Here are some points:
  -2.89  -0.11  -0.15  -1.86  -0.66   0.89  -0.02  -1.48   0.65   0.29
  -1.75   0.41  -0.48   1.02   1.95  -1.18   0.68   0.76   0.11  -0.35
   1.97  -0.77  -2.04  -0.58   0.35   0.00   0.09   0.08   0.61   0.22
   0.50   3.40   0.17  -0.69   0.53  -0.09   0.33   0.20   0.05   0.16
   0.42  -0.53   0.95   1.51  -0.76   1.66   0.34   1.04   1.56   0.12
   1.49   1.63  -0.84  -1.27  -0.26  -0.60  -0.25   0.02  -0.44   0.43
   2.45  -0.89  -0.18   0.01   0.44   3.01   1.12   0.28  -1.28  -0.53
   2.13  -1.04  -2.04  -1.36   0.96  -0.46  -0.44   0.10   0.26   0.12
  -3.75  -0.59  -1.05   1.34  -1.28   0.85  -0.99   0.02  -0.53   0.95
   3.14  -3.55  -1.77  -2.08  -0.72  -1.04  -0.32   1.23  -0.56  -0.37
   0.95  -1.71  -0.19  -0.16  -0.70   1.37   0.20   1.38   0.77   0.02
   1.93   2.74  -0.73   0.48  -1.97  -0.25  -0.54   0.76  -0.61  -0.08
  -4.14  -0.79  -0.69   1.00  -0.21  -0.59   0.50   0.77  -0.35  -0.60
   1.93   2.63  -0.90   0.43  -1.82   0.32  -0.38   0.91  -0.54  -0.13
  -3.44  -0.23  -0.41  -1.43  -0.89   0.89  -0.25  -1.39   0.46   0.37
   0.88  -1.03  -1.00  -1.22   1.04  -0.90  -1.36  -0.36   0.39   0.05
  -3.47  -2.20  -1.08   0.31  -1.26  -0.62  -0.81  -0.02   0.63  -0.11
Then 17 other points, each followed by its number:
   1.57  -0.80  -1.17  -1.47   1.86  -1.11  -1.36  -0.47   0.01   0.06 0
  -4.22  -0.44  -0.99   1.38   0.00  -0.45   0.23   0.73  -0.26  -0.39 1
  -0.48  -0.89   0.14  -3.05  -0.39   0.58   0.98  -1.56   0.63  -0.57 2
   0.19   3.59   0.80  -0.89  -0.78  -1.90   0.75  -0.59   0.63  -1.52 3
   1.72  -0.62  -2.26  -0.12  -0.44  -0.79   0.64  -0.12   0.56   1.64 4
   2.56  -1.67  -1.46  -0.99   0.27   1.24   0.95   0.95  -0.31  -0.39 5
  -3.06   0.81   1.11  -1.75   0.75   0.16   1.75  -0.08  -0.79  -0.68 6
  -2.84  -1.05  -0.52   0.51   0.03  -0.37  -0.95   0.16   0.74  -0.07 7
   1.09   2.53  -0.45  -0.89  -0.19  -0.39  -0.59   0.18  -0.12   0.39 8
  -3.88   0.95  -1.19   0.69  -0.46   1.04   0.28  -0.95  -1.52   0.92 9
   1.11   3.41   0.46  -0.89  -0.86  -1.12   0.05   0.16  -0.22  -0.44 10
  -0.37  -1.09   2.69  -0.28  -0.34   0.66  -0.85   1.12   0.86  -0.21 11
  -2.10   0.25   0.79  -2.45   0.18   0.68   0.86  -1.28   0.53  -0.02 12
   1.33   1.60  -0.64   1.01   1.64   0.58  -0.66  -0.66   0.34   0.25 13
   0.44  -0.65  -0.71  -0.99   1.83  -1.39  -0.78  -0.18  -0.14   0.27 14
   0.54   0.74   2.52   2.32   0.34   1.48   0.02  -0.42  -0.35   0.01 15
   2.60  -1.20   0.71   0.95  -0.25   0.37  -1.90  -1.45  -0.86  -0.79 16
Which of these numbered points is nearest to each point below, ignoring the 3 directions in which the first points spread most? Its number follows each.
   1.85   1.07  -0.23   1.51   0.82   2.24   0.37  -0.50  -0.47  -0.01 > 13
  -3.16   0.80   0.73  -1.47   0.69   0.32   1.45  -0.22  -0.77  -0.40 > 6
   1.84  -0.42   1.03   1.96  -0.09   0.70  -1.98  -1.65  -0.80  -0.54 > 16
   1.72  -2.29   0.68   1.94  -0.27  -0.87  -1.62  -1.43  -0.49  -0.67 > 16
  -0.29  -0.64   3.41  -1.13   0.01  -0.47  -1.04   0.35  -0.53   0.70 > 11
   0.32   0.58   0.12   0.43   1.01   1.07  -1.00   0.29   0.01   0.64 > 0
   0.29   0.18  -0.73  -0.28   2.44  -1.17  -0.62   0.04   0.32   0.15 > 14
  -1.09   0.59  -0.17   0.96   1.03   0.44  -0.77   0.14   0.41   0.53 > 0
  -3.02  -2.86  -0.42  -0.15  -1.69  -1.19   0.74   0.11  -0.22  -0.44 > 10
